In the data rows, the value 128 means zero.
Here is a table of points, one per row:
[122  68 152 101  69 158 111 166  70 196 103 169 134 197 153 104  78  54
 101 108 121 121 114 107 105 180 121 161 152  88 166 175 112 132 104]
[186 131 176  50  96 172 168  95 189 135 104 142  92 144 153 165  82 131
 146 138 209 203 100 116  73 102 104 181 143 144  28 101 128  77 133]
[ 88 116 255  57 134 152 102 176 241 102 143 119 153 103 135 159 170  89
 175 145  98 149 142 166 159 131  92 178 124 101 115 124 170 187 143]
[100  95 174 102 110 151  90  80 170  69 143 109 109 167 125 146  45 134
 186  49 140 119 140 136  91 201 167 125 178 184 187 126 156 117 174]
[100 157  61 137 127 124  90 103 165 126 120  72 146 255 107 149 108  75
 189  79 138 134 160 139 107  42 123 162  85 131 153 226 126 132 124]
[176 152  86 170  65 168 134 152  75  87 139 148 131 118 117 131 157 110
 165 142 152  23 143 139 104 130 150 121 202 138  99 151 131  49 106]
[122 175 169  55 116 206 128 138 217 150 133 102 194 123 188 167  42 116
 131  95 155 158  37 220  40 108 147  94 100 110 152 116 111 120  98]
[136 160 136 140 173  65 132  61 116 120  78 117 112 131 148 112 124  96
 180 148 151  59 181 136 131 157 142 108 118 164 119 146 139 153  62]
[ 68 166 179 146  91 165 128 115  94 199 157 165 166 144 154 172 152 143
 120 150 123 123 119 183  56 124 103 139 193 107 183 143 116 212 155]
[205 174 153 130 122 105 153 149 133 175 128 206 201 142  89 159 138  74
 140 174 171 228 168 105 167 122 106 158 126  75 108  82  98 204 116]
[ 89 125 100 115 147 175 124 122 129  48 123 165 101 108 197  96  75  90
 214 123  91 100  91 124 146 170  94  87  44  41 178 105 133 131 167]
[178 197 205 136 135  79 141 108 112  82 151  72  94 172  53 197  98 143
 110 158  68 185 102 119 164  71 116  58 103 153  71  85 160 165 149]
[142 192  79  87 249  88 124  91 240 104  79 130  86 130 173 135 107 137
 111  93 156 145 162 114  28 128  93 164 129 108  68 206 136 148 144]
[155 115 156 123  93  61  42  92 156  91  98 187 147 116 109 128 108  78
  86 119 134  89 155 132 109 183   4 199  95 129 101 133 104 139 125]
[127 181 139  34 162 143 151 166  92  59  86 128 136 118 101 106  52 141
  63 150 159  90 163 160 115 114  99 179 180 195 157 176 136 122  82]
[105 140 130 158 186 179  62  88 110 138  71 198  67 106 144 128 119 105
 219 161  55 146  79 121 146 150 107 138 181  90  88 153 151 130 129]
[109  75 140 146 110 165  99 255  67 144 116  86 162  91 170 141  75 198
 156 142 156 161 170 185  93 110 135 136 166 103 199 120 186 177 231]
[ 92  78 128 111 119 116 200 232 172 129 153  97  95  37 129 159 141  99
 116 161 159 158 134  92 105 142  41 122 187 104 127 216  74 249 123]
[ 95 158 146 149  73 118 102 178 133  87  58  58  95 100  70 158 216 149
 161 147 156 190 167  94  91 163 144  88 123 167  92 132 116 128 143]
[159 133 146  97 117 186 120 119 159 116  48 212 146 119 171 107  59 121
 136 112 155 137 150 202 151 146 189 147 200 147  81 186 114 104 131]
[155  98  90  96  95 134 103 104 148 128 105  62  93 158 124 152 112 102
 255  76  63 129 163 156 144  81 137 141 118  62 120 148  88 162 152]
[153 153  73 106 113 105 141 126 154 187 185 129 153  79 211 127 115 129
  81  47  90 124  94  63 154 201 141 113 151 188 112  87  90 144 180]
[ 83 131 210 113 117  92 136 162  57  83 161 226 136 102 124 113 136 124
 138 175 132 135  80 180 150 190 179 101 173  81  86 171 129 139 125]
[127 129 183 115 103 135 136 248 115 199 172 182 169  89  93  73 102 147
 105 128  89 110 216 211 114 119  69 100  60 176 184  76 150  90 173]
[105 187 171 146 120 155 115  97 103  70 169  90 153 102 123 197 191 139
 191  81 152 155 138 206 178 174  65 182 132 128  66 205 121 145  89]
[127 179 136 126 178 175  91 161 168 129 141 127 129 180 178  70 103  40
 176 118 156 143 154 140 124 143 143 152  90 152 108 185  98 159 115]
[ 91 138 132 162 146  88 153 230 191  72 156 135  99 143 175 126 128 113
 140 125 100 128 162 200 221  87 115 172  74 118  91 121  73  54  63]
[ 80 134 113  96 106 166 155 142 108 134  26 153 136 123  77 152  71  98
 102 138 142  88 144 138  45 229 109 143 191  82 181  92 104 106 110]
[116 171 130 121 143  72 192 163 153 139  91 106 164  98 180  85 173  76
  96 112 135 215 118 182 127  93 129  92 173  83  75 141 142 150 123]
[ 32 131 120 131 199  95  72 141 120  42 198 217 163  70 154  98 164 104
 107 101 157 184 109 177 149 152  77  33 103 159  81  99 188 164  95]
[111 171  81  54  74 106 156  16 127 113 188 112 224 178 111 132 126 139
 145 185 125 136  62  58 132 102 143  98 126 169 118 105  78 123  99]
[126  47 113 213 104  81 107 233 102 179 171 123 172 105 158 157 114 130
 135 129  97 209 105  96 126 157 126 122 130 106 119  89 106 125 123]
[102 122 117 123 149 146 130 126 146 105 138  80 116 192 152 122 106 154
  69 140 107 150  85 128 179  92 220 164 129 167  68 150  97 210 102]
[162 234 125 138 136 132 160  66 141 115  75 149 116  64 159 126 157  83
 103 139  93  92 140 119 182  76 123 121 168 159 225 167 156 113 193]
[223 151 206 144 133 149 123 157 185 141  69 157 143 148  46 119 182 171
 168  97 138 204 152 105 161 157 168  90 112 129 109 197 112  97 131]
[143 147 162 171 114 151 103 122 158 125  98 135 154 129 171 162  80 162
 132  35 155 126 151 116 101  95 122 114  82  64 126 101 120 174  12]
[111 123 123 107 154 129 150 154 169 101  74 132 190 142 126  74 160 129
 108 113 208 142 115  76 183  87 118  66 174  78  93 138 234 196 148]
[ 64 158 111 133 117  68 122 101 144 187 156 120 210  91 174 160  16 210
 125 174 166 175 160 185 142 150 108 125 149  33 139 121 191 179  66]
[107  71 139  50 141 131 102  95 127 118  95  45 134 121 141  79 155  85
 166 119 120 130 131 100  81 133 114 154  98 124 111 158 138 145  91]
[119 190 139 121 169 226  19 190 183 144  83  85 129  92 149  60 136  72
 114 154 149  97  81 142 151 114 107 194 151 109 112 114 136 161 183]
[153 201 109 158 111 184  98 174 148  67  92 135 121 125 123  64 202 182
 156 177 129 177  83  67  98 123 117 115 153 149 151 118  68 118  50]
[139 106 126 191 209 142 165  38 121  55 139 150 160 136  98 149  90  88
  63  65 161 138 107 169 118  81  85 100 191 101 159 120 135 172  91]
[149  48  89 177 118  98  37  76 173 128  89  37 143 110 127 184  86 107
  84 169 126 125 119 161  63  83 124 142 166  92  91 123 130 146 100]
[ 93 194 175 157 123 126 135 157  42 124 136 101 145 166 144 103 159 137
 130  22  88 186  93 153 194 183 115  82 145  81 143 139 152 133  87]
[122  83 119 133 166 146 179 241 178 135 191 125 140 188 108 136 173 103
 163 156 100 160 149 109  74 123 108 147 173 111  90 188 143 109  97]
[193  85 214  55  84 119 131 109 130  46 111 172 125 102 178  81 116  74
  95 158 146 162 104  87 123  94 136 233 124 153 100 124  79 125 106]
[103 136 136 156  72 128 127 138 116 112 165 114  53  62  91 107  66 116
  92 127 220 233 152 137 135 107 171 147 136 147  92 111 120 132  72]
[ 85 120 143 113 112 136 118 172 201 189 132  84 146 123  65  98  88 132
 135 130 152 195 121 122 211 178  86 180  77  76  69  72  14 186 130]
[ 82 163 124  81 107 157 180 150 202 144  94 114 143 192 181 145 187  77
 112 135  75 242 173 136 223 202 137 136  79 134 113 150  82 159  99]
[129  91 255  43  84 126 171 109 198 126 105 149 144 130 228 151 147  69
 127  77 153 108  90 109 115 104 140 128  32 123 107 109  48 207 162]
[134 217 102 171 165 216 106  98 130  50 148  81 189 118  64 131  62  98
  65 119 129 103  88 162  26 103 137 110 134  87 146 201 133 112 111]
[160  70 140 165  92 146  90 136 173 183 188 100 114  87 155 100 171 110
 124  92 201 137 117 223 186 118  78  96  99  80 128 216  97 129  76]
[180 154 152  80 147 209 120  70 156 151 181 135 132 126 164 139 175 146
 112 100  73 145  89 166 117 161  68 128 159 127 229  83  97 201 140]
[ 95 149 109 168 112 224 123  57 178 142  87 150 121 212 117  73 183 153
  78 101 141 137 140 137 106  76 107  87  97 123 102 115 171 137 110]
[130 147 150 150 127 186 156 115 107 147 136 139 103 155 219 145  79 141
 184 154 133 215 111 189  71 164 126 144 113 158 154 115 101 198  66]
[ 82 124 137 100 106 174  37 152  96 115 102  96 142 136 200 195 121  65
 188 141 147 183  89 121 131  89   8  70 112 154 132 170 129  72  84]
[123 163  66 104 151  94 148  64 105 107 176 147 151  90 128 115 166 188
 146  72 124 254 156 162 153 114  91 142 107 128 141 165 163 147 118]
[107 175 135 128 136 109 124 102 124 150 192  47  94 116  74  79 124  71
  96  61 145 243 163 122 114 159 135 155 149  80 118 143 168 145  73]
[107 117 154 139 168  48  54 162  34  97 156 202 162 102 143  78 114 148
 190 123 110 138 114 121  20 128 148 102 203 101 169 204 113 163  96]
[162 163 129 136 173 189 220  44  20 119 134  84 129 178 209  72 167 156
 161 120 177 149  99 229 102 120 123 191 143 121  78  70 104 134 118]
[ 98 117 107 114  79 142 117 159 150 191 104 151  90 123 133 155  31  90
 163 105 151 132 111  85 133  71  88 178 110 160 112  83 105 230 104]
[ 75  92  78 234 159 162  99  99 123 141 107 103 124 107 168 182 103  98
 143  63 106 197  94 170 149 129 131 111 143 173  48 132  98 156 125]
[157 173 142  79 115 154 172 181 173 189 148 136 103 134  85 220  94 137
 193 147 148 192 169  60 168 117  80 106  73  85 121 184  90 184 101]
[129 145 163 143  76 173  63  77 107  83 142 164  97  99 114  86  78 150
 135 124 130 230 121  80  94  54  74 133 193 140  43 132 116 194 160]
[103 170 156 119 167 107 117 135  45 158 161 106  83 153 138 154 169  96
 130 108  85 180 163 187  77 168  92  77 143  62  23 156 140 131 120]
[120 103 124 113 109 166  92 144 117  87  49 169 148 202  74 139 117 170
  89  97 136 166  40 178 129 139 147 147  97 149 186 226  70 158 101]
[ 82  80 158 228 129 192 118 108 142 122 125 117 173 141 147 140 108  45
 200 106 170 165 221  76 172 141 142 114 121 135 152 106  39 178  78]
[121 173 183 166  74 102 197 121 111 152 104 146 118  63 117 159  93 114
  98 127 112 222 147 102 115 133 157 119 103  93  40 165 151 183 123]
[114 105 118 133 134 136 155 185  62 137 137 165  85 101 100 156 106  70
 103 156 160 192  86 144 108 188 115 150  83  86 186 181 142 112 165]
[143 129 101 126  72 176 165 206 194  83 108 164 164 173 108 157  43 122
 138  98  84 111 143 120 105 128 109 212 126 114  40 146 113 195 128]
[186 102  63  13 155 139 171 108  93 118 172 144 126 152 187 182 160 130
  92  74  66 140 151 160  97  68 184 153 106 146 179  74 126  96  82]
[182  93 113 112 116 146 157 187  82 131 163 150 154 128  92 154  82 171
 111 108 149 164 113 116 138 193 101 170  75 129 114 122 158 178 158]
[123 153 144 169 212 144  88 159 146  84  67  88 119  73 212 124 114 141
 152 173 109 142 195  44 135 149  91 136 100 139 106 199  73 137 176]
[134  96 156  86 130 155 158 156 174  95 173  89 144 134 128 100  82 141
 194 115  76 187 129 200 204 176  89  97 135 124 146 138 143 108 124]
[ 62 114 102 141 103 168 229 103 103 110 126 162 140 100  68 188 153 173
 145  99 200 169  73 122  84 142 157 124 132 109  56 154 207 132  88]
[156 168 122 182 206 158 112  97 157 152  78  90  81 176 130 122 127 103
 165 127 104 167  77 109 147 153  80 124 109 185 130 122 134 212  71]
[118 147 127  79 120  56  92 187  84 110  58  62 106 118  90 163 221 142
 169 135 132 134 100 196 149 162 167 120  89 174 155  93 156 178 193]
[109 204  55 119 149 207 128 114 148  75 148 145 132  65  94 129 112  61
 106 130 133 151 118 118  65  62 218 106  65 140 102 130 154 120  90]
[199  98 154 111  83 128  78 102 225 158 113 117 126 138 156  54  62  94
 173 163  81 167 147 164  85 165 132 116 152 149 113 185 152 158 145]
[143 120 192 100 170 136  62 174 140 151 118 168  97  59 190 172 117 142
 143 162  95 143 157 138 170 166 138  94 109  89 105 164 176 112  74]
[117 143 106  88 111 212 102 141 115  62 120 209 177  61 112  65 151 125
 183 108  89 124 132 120 100 122 114 193 171 131 108 214 175 149 109]
[101 189 140 105 158 152 135  65 107 219 137 117 209  78 148 155 140 110
 107  85  99 127 118  96 124 146 194 160  74 155  86 122 164 171  53]
[164 126 127  77  91 237 165 127 131 106 126 142 104 144  74  33 110 148
  85 107 211 131  60 146  77 159 123 110  84 165  60 150 149 218  69]
[ 24 125 193  78 115 118 115 172  84 120  98 140 100  75 116 139 131 168
 117 132 157 151 166 150 178 150 150 141 158  78 171 142 140 106  78]
[ 29 145 145 127 222 163 118 124  80 151 195 234 166 213 190 147  15 112
 110 141 150 179 116 145  66  88 133 169 165 128 114 150 137 143 115]
[107 167 224 125 181 112 190 248 130 163 131 147 101 178  94  75 129 108
 188  49 131 115 113 145 187 101 109  19 185 158 154 129 107 157 136]
[176 106 110  80 189 178 156 137 161 128 211 120 119 187  83 138 129 154
 158 157 136  84  39 177 191 155 158 139 115  52 157 126 227 100 126]
[127 148 122  54 117 136 105 102 164 102 173 179 140 156 106 136 176 123
 122  89 177 135 105 204 145 178 122  63 112  91 130 151 152  91 254]
[125 199 173 122  98 148 120 152 173 155 193 101 107 128 137 137 150 126
 136 143 184 176 135 180 117 127 143 165 124  45 174 146 165 120 110]
[134 136  98  91 192 137 118  58 151 165 133  75 147  82 108 115 131 143
 192 123 140  91  68 117 111 136 130 145  79 111 113 102  42  67 131]
There is one direction along which these points spread out most. Take the direction at right angles to it along which they spread out most. Go by this last direction. How far along it is each point below, from 0 to 99? 50 is the average, and the first point above lies past it. One standard deviation of the points above along it is 16.
[165 123  50 124  90 118 133 196 149 177  46 145 163 132  67 167  74  95
 214 111 130 182 124 129  52 133  65 129 108 139  61  48 119 205  27] : 27
[ 97 143 176  90 154 189 110 152 173 143  94 155 123 132 131 153 146 147
 125 130 130 115 184  88 124 112 113 169 158 140  42 142  13 183 133] : 24
[201 126 148 111 149 201 210  68 115 202 104 199 173  90 115 174 155 120
 171 168  62 160  65 175 113 114 166  65 147 228 151 169  94 182 131] : 53
[115 185 150  99 136  98  56 165 186 157 159 131 110 111 184 155  88  86
 141 115 189 179  89 187 206 214  92  74 156 124 110 148 145 230 147] : 47
[141 137 228 183 214 146 188 138 109 122 157  96 225  69 124 165  61 134
 152 133 140 173 144 125 129 135 120 160 135  61 105 150 144 150 131] : 57
[157 140 159 117 151 157  81 160 139  73 126 145 128 170 124 104 127 180
 113  50 127 151  86 104  72 144 127 121 184 171 154 180 112  75 167] : 64
[135 109 138 157 160 137  65 142 245 149 173 231  96 144 136 141 144 160
 154 183 129 108 166 115  22 155 169 176 148  83 175 133 112 218 150] : 48
[ 71 185 126 130 107  93 164 172 162 142 135 144 102  95 134 139 138 146
 163  98  87 195  58 169 166  74 128 156 163  61 118 105  96 162 102] : 49
[113 143 193 152  72  86 192 178 209 130 130 161 186 157 125 145  98 160
  98 162 119 155  52 162 115 201  70 218  87 103 220  95 151  95 167] : 55
[190 101 101  69 106 196 146 100 113 113 119 185 124 149 143 114  73 184
 112 142 131 144 229 149 118 129  97  95 158 159  69 180  83 155 120] : 47
[ 69 166 191 150 104  86 124  78  65 248  51 155  70 116 177  87 102 118
 193 106 121 124 111 120 165  82  90 120 120 162  68 171 129 132 109] : 44
[ 53 163 159 132 146 162 214  43 143 126 149 138 140 119 142  35 153 162
  99 159  25  98 117 143  72 152  83  63 127 168 187 115 154 117 114] : 71
[152  96 133 153 137 136 171 144 205 165 138 136 137 132  81 131 160 142
 236 162 163 213  88 180 116 133 105 151 169 186 118 167 171 102 144] : 50
[133 213 163 225  68 112  93 177  90  89 193 211 121 137 241 114  79 140
 135 118 117 104  31  90  72 157 124 130 166 153 111 179 179 235 121] : 69
[134 157 151 129  88  66 163 175  87  63 156 147 169 113  97  69  94 142
 177  98 125 158 119 250 119 189 198 159  65  97  70 177 117 126 181] : 69
[195 177  77  80 134 107 144  76 147  76 107 110 132 216 137 151  80 139
 140 175 101 170 117 159 135 114  98  35 195  89 159 161  62 140 127] : 49
